In the rows, zero is written as 128.
Families of rows that turns and mirrors carry onto each other, the same ones carrying the whole set onto itself: the rest of each named row's family, in list order
5 families of 8 rows
reb: [123 149 165 106  98 151 108 123 108 130  91]
dava: [ 93 127 103 131 108 131 133 111 112  95 130]
feg: [129 164 151 130 149 118 118 162 171 147 120]
Niber: [139 123 145 124 107 147  84 133 109 146  91]
nevu: [139 124 176 113 101 160 124 121 105 141 108]
soso: [149 153 149 146 135 121 109 176 159 147 126]
Vukur: [146 155 148 160 129 110 103 163 144 157 121]
Dib: [164 133 127 145 151 114 161 114 136 104 149]
nefo: [146 142  99 136 140  87 116 102 129 122 118]
ripul: [155 150 114 124 158 106 152 120 146  98 140]
temi: [ 90 121 110 118 108 137 133 104 126 101 140]
dag: [159 140  99 129 158  92 128 124 137 116 128]
Pul: [126 129 181 123 121 167 131 130 129 135  92]
Vusov: [132 116 167 124 105 157 108 120 112 146  92]
nat: [ 91 106 122 124 121 138 142  97 136 131 139]
zuki: [126 126 165 108 104 142 107 136 104 145  87]
Damam: [141 153 171 135 133 127 124 173 164 141 120]
tipe: [ 99 115 119 137 100 142 137 100 115 103 142]
ritem: [168 140 107 140 154 102 141 128 135  99 138]
tomer: [156 120 175 108 115 166 132 140 115 139 127]
safar: [144 142  99 136 144  91 131 136 128  85 117]
zunu: [ 92 110 117 122 137 140 161 112 139 120 137]
gaso: [173 152 118 135 140 105 152 126 136 105 147]
Zefi: [141 172 154 147 113 115 109 180 138 132 120]
bedot: [159 172 160 141 116 114 124 163 129 144 147]
figuz: [143 185 148 142 112 122 111 164 135 104 132]
kotel: [102 102 106 115 118 140 120 100 137 132 137]
bomod: [ 98 127 122 119  90 131 140 122 106  95 137]
vok: [156 143  99 144 151  93 122 121 149 126 116]
Tetud: [ 84  96 125 128 129 139 145 123 143 129 118]
Dur: [138 166 162 135 127 115 122 178 149 147 125]
zede: [140 177 156 131 104 113  97 167 136 124 118]
sibi: [141 115 175 119 106 167 125 127  99 125 125]
mikef: [155 173 147 134 113 114 105 174 135 132 137]
Gobo: [144 133 116 118 163  96 156 137 145 106 131]
losi: [ 89 108 118 128 124 145 142 107 141 106 139]
pire: [122 111 155 114 117 149  98 119 110 154  99]
kar: [147 145  97 138 153  99 125 116 142 100 116]
rato: [117 106 117 130 105 155 135 107 125 101 155]
Vizu: [137 119 182 121 109 161 132 141 108 132 101]

Same family as safar: reb, Vukur, Pul, bedot, kotel, Gobo, rato
Same family as zunu: dava, Damam, gaso, vok, zede, sibi, pire
Same family as soso: ripul, nat, zuki, tipe, mikef, kar, Vizu
Same family as ritem: nevu, temi, dag, Vusov, Zefi, Dur, losi

Families of rows that turns and mirrors carry onto each other, the same ones carrying the whole set onto itself: the rest of each named row's family, in list order
4 families of 8 rows
Talup: [137 155 131 132 135 130 119  97  93 121 136 104 111 127 148 130 157 132
 117  99 138 151  93  85 123 108 122 116 177 158 101 147 127 115 126  85
 111 112 105 133 113]
Fivi: [147 114 133 131 114 104 126 108 104 143 116 127  88 131 128 141 124 128
 130 150 141 155 112 110 107 118 170 140  98 129 134 127 151 169 165  88
 124 134 111  91 131]
Susam: [143 139 122 112 108 124 130 106  62 128 140 113 114 139 146 129 128 134
 126 117 146 154  96  90 120 102 109 117 191 142  96 149 126 123 122  96
 104 133 122 115 104]
Gife: [ 98 129 143 101 128 110 158 161 147 107 136 126 145 116  85 129 107  95
 134 177 116 120 135 141 135  92 121 116 103 146 141 118 145 157 126 178
 114 156 150 134 132]
giv: [142 137 146 133  95  97 123 133  99 147 114 126 104 132 132 132 137 128
 121 146 143 151 109 113 110 112 175 147  84 129 136 117 151 167 157  86
 126 123 106 118 118]
Soten: [120 119 134 115  79 187 130 165 111 162 115 121 131 123 144 138 143 171
 161 121 148 129 109 176 126 118 136 133 110 147 122 123 109 128  96 143
 126 114 129 123 153]
Nifig: [139 141  81 151 162 102  96 122 104 128  96 147 176  94 148 121 130 108
 103 134 117  96 140 118 109 123 118 154 123  98 123 117 126 148 134 119
 130 133 144 112  81]
Demu: [135 146 141  77 119 146 118 176 103 135 119 125 156 114 162 132 142 125
 143 183 136 128 131 102 122 104  86 110 129 140 108 103 136 137 120 137
 144 115 180 116  74]
gogo: [108 125  86 148 132 154 127 104 127 128 156 114 105 129  94 142 156  94
 116  96 110 138  94 155 121 124 102 131 121 136 116 164 121 105 106 112
 102 131 131 116 153]
Lipav: [104 120 140  89  79 175 130 161 136 142 106 137 125 125 139 129 142 179
 147 109 141 113 120 177 145 130 135 123 115 154 120 121 120 112 105 141
 115 132 122 126 149]
vip: [151 123 133 142 108 107 130 115  95 146 115 145 102 128 128 117 114 117
 161 163 140 145 107 123 111 112 169 146 101 118 127 115 138 170 158 112
 133 113 103 108 124]
zes: [ 96 125 153 110 138 116 139 131 160  96 129 134 148 112  85 119 100 109
 139 166 112 116 138 140 147  94  93 118  89 149 133 113 148 161 119 170
 124 141 127 129 126]
Rabag: [105 151 136 128 112 149 120 113 152 115 101 122 172 108 145 125 121 150
 110  99 147  62 144 150 159  98  92 116 161 154 124 136 124 136  97 158
 120 132 123 138 128]
mulef: [109 126  92 132 140 158 140 121 121 126 140 127 102 124  87 133 180 108
 118 103 105 130  83 167 114 135 116 121 106 129 108 153 120 109 105 124
  90 145 116 122 128]
peruz: [134 139  80 148 157 113  90 127 115 136 102 133 150 101 138 109 139  95
  84 122 123  98 129  86  85 117 118 155 100 113 135 105 144 163 131 133
 128 140 140 108  96]
nof: [137 130  83 149 160 108  91 104 119 140  95 136 150 113 156 114 132 110
  94 137 129  99 145  93  89 131 133 148 118 118 129 110 129 157 142 117
 137 142 150  97  93]
lamat: [109 133 139 123 105 132 122 105 132 121 107 118 183  84 143 134 113 153
 123 101 136  87 139 141 142  97 102 131 178 154 105 145 123 138  85 163
 114 151 117 150 119]
Sopu: [ 94 106 147 108 144 109 143 148 160  94 133 136 153 119 101 135 109  99
 143 185 110 115 134 125 128 114 106 114 100 158 125 123 144 152 124 174
 118 152 157 132 124]
tidu: [137 135 111 108 127 135 134 106  92 131 139 106 111 141 146 143 145 148
 110 111 140 160  95  96 127 112 121 110 182 151 110 151 127 114 135  70
 100 123 118 114 126]
Tovom: [122 140 129  83 134 130 118 172 120 140 110 129 150 122 162 126 133 120
 128 189 143 131 152  90 111 119 106 117 125 153 123  93 120 135 136 126
 136 130 189 126  80]
figas: [128 172 130  84 130 130 113 181 117 133 134 128 150 124 161 116 125 119
 117 170 142 129 153  80 116  98 105 119 139 151 127  92 124 130 128 135
 131 115 187 128  94]
duf: [129 150 142  78 131 123 134 182 105 134 117 133 156 128 147 105 131 121
 120 189 143 126 146  97 129  96  88  98 128 160 126  92 141 130 130 133
 127 110 161 127  83]
pok: [112 122 142 114 128 112 140 128 165 109 160 140 152  99  97 132 115 102
 154 189 101 114 122 141 135  97 106 128 101 148 116 124 150 150 106 170
 107 134 139 130 127]
Luz: [117 123  70 152 140 139 131 121 105 129 164 135 130 125 102 135 155 117
 121 112 107 132  94 163 115 125 110 146 116 124 110 153 115 102  96 119
  81 130 132 110 145]
bigor: [120 151 148 101  87 169 133 169 122 141 111 128 116 128 144 127 158 170
 146 109 145 116 126 193 148 120 140 118 123 150 122 118 104 103 107 135
 123 128 132 125 140]
sobek: [102 121 145 118 122 124 121 121 157  99 108 125 178 112 145 123 114 158
 130 108 132  72 136 132 151 110 100 114 172 169 117 128 132 127 104 164
 120 159 126 142 133]
mol: [147 112 130 146 105  99 118 134  88 158 100 134  98 125 120 112 127 109
 134 145 136 153 123 123  98 116 161 145  87 132 135 108 147 150 158  96
 149 128 105 104 126]
livud: [108 128 135  99  88 176 141 167 131 165 106 116 104 124 129 132 159 155
 141 114 144 118 115 185 148 110 116 125 111 152 119 120 116 115  89 121
 118 114 137 124 148]
pidu: [104 117  72 127 146 163 134 118 133 130 144 133 121 132 105 136 159 124
 115  92 109 131  91 158 119 138 121 122 116 131 113 157 120 101 105 120
  82 129 124 114 147]
Bip: [112 140 137 137 138 139 122 122 146  97  99 117 163  99 134 116 115 140
 127  91 129  73 134 142 148  98 100 115 177 160 125 127 122 137 104 180
 128 160 121 130 137]
dubaz: [139 144  82 154 156 114  89 125  99 127 112 149 169 116 144 103 135  92
  87 135 124 105 148  97  90 129 106 132 107 125 133 116 133 133 148 129
 139 130 144 112  89]
Turo: [149 137 126 140 104 115 131 108  79 142 132 104 106 138 150 132 144 120
 110 114 153 142 103  97 122 107 130 113 189 163 112 154 135 112 134  78
 120 119 114 122 123]

Same family as Sopu: Fivi, Lipav, nof, tidu, Tovom, sobek, pidu
Same family as vip: Susam, Soten, Nifig, Demu, lamat, pok, Luz
Same family as gogo: zes, Rabag, duf, mol, livud, dubaz, Turo

Families of rows that turns and mirrors carry onto each other, the same ones carrying the whole set onto itself: the rest of each named row's family, in list order
3 families of 6 rows
T: [197 147 174 136 138 122 175 161 174 177 166]
D: [173 140 190 179 131  99 158 129 115 165 131]
H: [164 178 164 131 136 109 166 144 152 205 185]
N: [174 147 182 189 139  85 158 117 135 130 149]
Z: [162 146 111 133 143  98 180 129 103 166 183]
V: [173 177 157 146 147 101 171 137 186 153 199]
S: [194 164 132 182 123  98 216 132 163 145 124]
L: [155 196 122 179 125  82 209 115 145 167 150]
Y: [176 172 137 166 115 100 212 136 135 196 119]
K: [172 138 154 164 117  68 158 176 178 141 138]
W: [170 120 150 130 165  83 215 151 159 157 123]
A: [138 173 141 163 120  53 150 156 162 156 165]
E: [136 150 144 123 165  74 208 138 133 195 141]
M: [186 121 121 131 138 113 184 145 108 163 161]
P: [182 132 112 140 145  98 185 133 126 130 182]
U: [147 170 179 182 136  83 156 112 115 163 156]
C: [150 156 158 150 108  69 153 175 145 193 135]
J: [143 153 135 141 174  61 212 126 160 146 160]

Same family as D: N, Z, M, P, U
Same family as E: K, W, A, C, J

Families of rows that turns and mirrors carry onto each other, the same ones carrying the whole set onto itself: the rest of each named row's family, in list order
4 families of 4 rows
fepil: [183 122 139 125 124 107 122 131 117 108 153 105 131 125 108 150 159 111
 162  95 119 127  40 170 112 185 152  61 102 102 173 105 160]
meko: [118 130 165 126  88 140 136 184 147 105  95 105 150 133 118 146  89 102
 108  89 109 132  95 225 144 172 147  83  89 145 174 123 146]
Kimes: [171 118 128 117 120 111 109 144 119 109 156 100 132 114 117 155 160 124
 139 104 120 135  41 158 123 186 159  79 110  95 167 105 162]
kef: [116 138 163 122  91 141 127 184 142 107  99 116 151 134 114 158 100 111
 107  88 103 112  99 224 152 173 149  96  86 148 173 121 140]
sidoz: [138 155 167 157 157 116 154 129 104 117 149 106 107 122  75 128 188 104
 161 141 156 118  84 201 148 159 136 162 133 100 177 126 117]
sosof: [133 164 167 165 141 110 159 133 100 118 150 117 108 120  85 118 186 111
 165 138 157 115  87 201 152 151 132 159 130  98 167 129 114]
Pez: [101 125 164 105 149  94 199 135 133  97  88  89  88 106 110 110 126  87
 137 121  95 159 108 201 152 129 153 144  87 153 169 135 126]
rume: [112 121 155  98 155  83 202 127 139  94  97  99  82 107 113 120 123  82
 133 115  92 149  99 198 156 130 154 152  76 141 167 139 125]
kula: [119 163 156 160 148 115 153 133 110 120 153 104  98 113  84 125 195 123
 156 148 138 126  78 192 151 150 131 151 142 103 178 130 129]
bukor: [122 130 156 111  83 145 133 189 148 109 102 102 135 134 128 155  93 106
 105  88 101 122  95 223 137 171 144 109  95 141 171 127 157]
tupi: [130 156 165 163 152 107 147 134  99 118 139 100 111 119  82 115 192 115
 160 143 152 134  88 190 141 146 141 159 137  99 173 128 111]
Vegeg: [115 141 167 119  91 138 132 185 140 103  97 111 144 139 112 157  93 106
 113  93 104 120 101 220 150 176 144  90  82 153 178 117 159]
raka: [178 121 134 134 123 107 110 139 117 105 148  99 142 122 114 137 159 112
 152  95 116 142  43 172 109 183 164  68 109  90 170 114 151]
fek: [173 128 134 123 121 104 125 128 116 103 151 113 132 115 114 146 163 116
 160  90 113 132  41 162 116 180 164  62 100 103 166 106 155]
Zur: [104 126 157  91 161  91 199 128 137  91  94  94  82 115 102 119 127  81
 136 121  90 149 102 203 155 140 151 155  81 148 171 131 131]
Bosi: [101 132 160 104 150 103 206 134 138  98 101  92  67 109 116 125 118  96
 134 120 103 154  99 204 151 131 159 150  83 147 171 152 141]

Same family as Pez: meko, tupi, raka
Same family as kula: Kimes, bukor, Bosi
Same family as sosof: kef, rume, fek
Same family as sidoz: fepil, Vegeg, Zur

Families of rows that turns and mirrors carry onto each other, the same ones carrying the whole set onto itself: the rest of each named row's family, in list order
4 families of 8 rows
Zap: [118 140 101  99 115 185 138 140 144  98 129 134 138 149 150 153 120 144
 139 129 154 146 116 170 161 129 152 123 150 111 138 157 127 125 112 109
 136  99]
Zazev: [180 115 139 122 150  57  80 129 157 113 138  90 142 100 112 116 126 113
 132 131 135 109 131 133  85 136 111 147 120 134 143  96 155 124  98 158
 106 154]
Leker: [177 125 136 158 137  49  79 127 122 130 154 104 159  86 109 134 136  98
 134 125 135 122 134 117  85 136  93 143 115 134 121  97 122 122  99 153
 123 149]
dufar: [140 140  97 107 111 185 151 137 132  96 138 138 127 144 137 154 129 131
 136 113 167 155 113 167 146 127 141 140 141 108 133 154 118 111 112  95
 141  89]
Nos: [163 112 136 144 113 126 136 141 134 131 130 126 163 129 130 165 108 116
 157 113 181  81 132  81 122 138 120 156  93 121 164 121 143 126 109 120
 142 129]
nunon: [145 126 109 146 107  81 115 136 120  90 131  85 153 113 177 108 159 142
 133 110 155 110 142 132 144 136 112 139 136 121 119 110 100 114  95  83
 103 156]
Falu: [142 125  91 120 117  99 109 150 127  51 150  98 126 109 163 102 170 136
 117 116 131 126 144 148 138 123 129 134 140 141  93 104 112 121 130 103
 127 146]
Bolo: [164 135 141 134 134 145 111 124 158 164 148 145 160 116  95 182  93  94
 145 134 148 153 102 138 119 130 121 142 124 108 162 140 160 121  74 165
 123 106]
mopo: [124 148  96 134 103 185 142 146 128 102 159 151 148 128 149 166 136 117
 131 119 142 169 115 151 175 117 135 132 145 117 114 147 117 118 105 114
 146  95]
Vav: [163 160 145 132 106 137 131  92 121 100 160 122 148  98 117 169  97 137
 131 104 149 163 116 105 156 159  99 122 154  89 104 122  97 142 101 121
 115 122]
lotur: [168 118 128 139 130 141 136 143 129 107 146 120 171 120 150 167 122 120
 175  88 153  90 138  73 131 122 115 160 104 114 127 120 144 124 118 117
 135 137]
taliz: [156  99 133 146 130 134 143 144 148 106 154 115 177 105 159 153 128 137
 148 118 173 105 127  79 138 115 130 181 105 115 124 114 140 138 100 114
 115 133]
gopa: [138 143  93 119 133  99  79 112 138 111 148 117 129 110 116 115 141 126
 106 165 110 175 143 212 114 145 120 113 143 126 112 141 108 124 104 147
 124 121]
tavav: [135 119 101 121 103  93 111 132 128  79 137  93 135 136 171 114 151 135
 114 101 146 117 135 157 154 123 116 122 138 132 105  99 108 116 106  88
 128 176]
buge: [158 120 143 135 116 140 138 155 128 120 134 121 166 123 145 171 114 115
 167  89 174  94 108  71 130 121 124 154 123 119 145 108 141 121 106 117
 136 130]
besor: [184 132 130 132 118 119 113 106 127  79 173 102 139  90 101 133 114 127
 140 100 129 167 100 114 144 166  92 147 155 113 109 115 100 119  66 132
 114 117]
ribak: [133 123  86 136 132 111  93 175 138 155 123 117 153 141 148 147 158 109
 138 151 150 110 140 167 108  92 142 151 126 133 154 126 165 114 111 122
 170 120]
losav: [163 143 132 133 149 145 106 138 138 147 150 145 161  98  89 171 106 104
 157 151 141 151 114 129  94 142 130 146 123 113 155 149 143 132 105 175
 130  72]
keko: [145 137 129 112 145 152 103 127 135 144 144 153 145 125  86 182  91 105
 145 144 138 154 109 153  97 136 129 122 130 117 142 145 138 136 124 176
 161  92]
tumo: [187 128 134 153 144  70  67 120 129 138 154 101 151  90 102 134 126 121
 135 123 128 116 128 123  89 142  80 109 124 127 124 115 120 115  90 164
 124 140]
Kof: [168 167 122 125 113 133 125  91 122  90 166 119 137  87 130 146 103 138
 140 103 139 165 112 113 158 164 105 123 144 111 108 108  80 129  99 143
 102 135]
mokiv: [180 154 138 111 151 143 107 130 134 149 150 152 149 119  93 182 105 100
 138 143 131 142 104 140  96 153 126 133 130 112 138 144 141 141 101 172
 139  81]
nimif: [115 110  99 145 100  94 111 136 132  79 132  88 145 115 168 105 153 143
 133 111 157 127 147 145 149 114 116 134 134 131 122 108 108 108 108  92
 120 167]
Bel: [105 137  99 105 108 162 148 145 131  98 122 136 148 149 157 159 127 127
 142 132 164 147 125 162 153 130 164 153 141 113 136 140 117 131 128  93
 138 106]
ros: [121 127 104 120 132 124 110 168 160 138 125 137 150 137 159 150 148 103
 122 148 150 108 145 171 114  85 155 131 109 139 153 127 172 125 137 141
 140 135]
Zelid: [151 162 102 107 119 109  76 131 138 109 144 127 112 120 102 131 136  92
 116 132 107 172 121 208 121 138 117  96 156 136 135 128 130 105 105 158
 136 117]
muz: [126 145 107 120 123  98  82 126 140 118 140 119 122 113 109 121 137 117
  94 165 132 181 110 212 116 143 128 110 157 130 131 128 108 122  93 147
 123 113]
neta: [128  96 113 129 139 102  91 178 143 137 118 120 161 147 131 140 153 105
 131 151 150 105 138 173  91 101 138 144 121 131 153 143 166 118 113 119
 158 115]
Lam: [163 139 150 121 119 128 124  93 129  70 165 123 141  93 111 140  99 131
 132 101 136 163 110 121 138 172 102 119 137 113 103 124  91 133 100 143
  88 127]
fodu: [125 151  99 113 141 106  80 127 121 103 145 112 133 109 133 123 142 131
 120 144 112 181 122 206 117 137 122 105 174 119 101 134  91 125 108 141
 120 119]
limu: [127 104  93 125 147  96  85 175 135 135 117 117 151 140 146 121 152 110
 147 151 144 101 136 178  84 114 143 139 115 151 157 133 138 106 116 139
 152 126]
pibo: [153 124 142 148 140  53  65 132 138 129 149  99 167  87 124 132 127 109
 134 137 120 112 136 120 102 139 103 132 121 138 125  94 136 134  98 170
 117 160]

Same family as Kof: Zap, Leker, gopa, buge, mokiv, nimif, neta
Same family as tumo: Nos, nunon, Vav, keko, Bel, fodu, limu
Same family as muz: dufar, lotur, tavav, ribak, losav, Lam, pibo

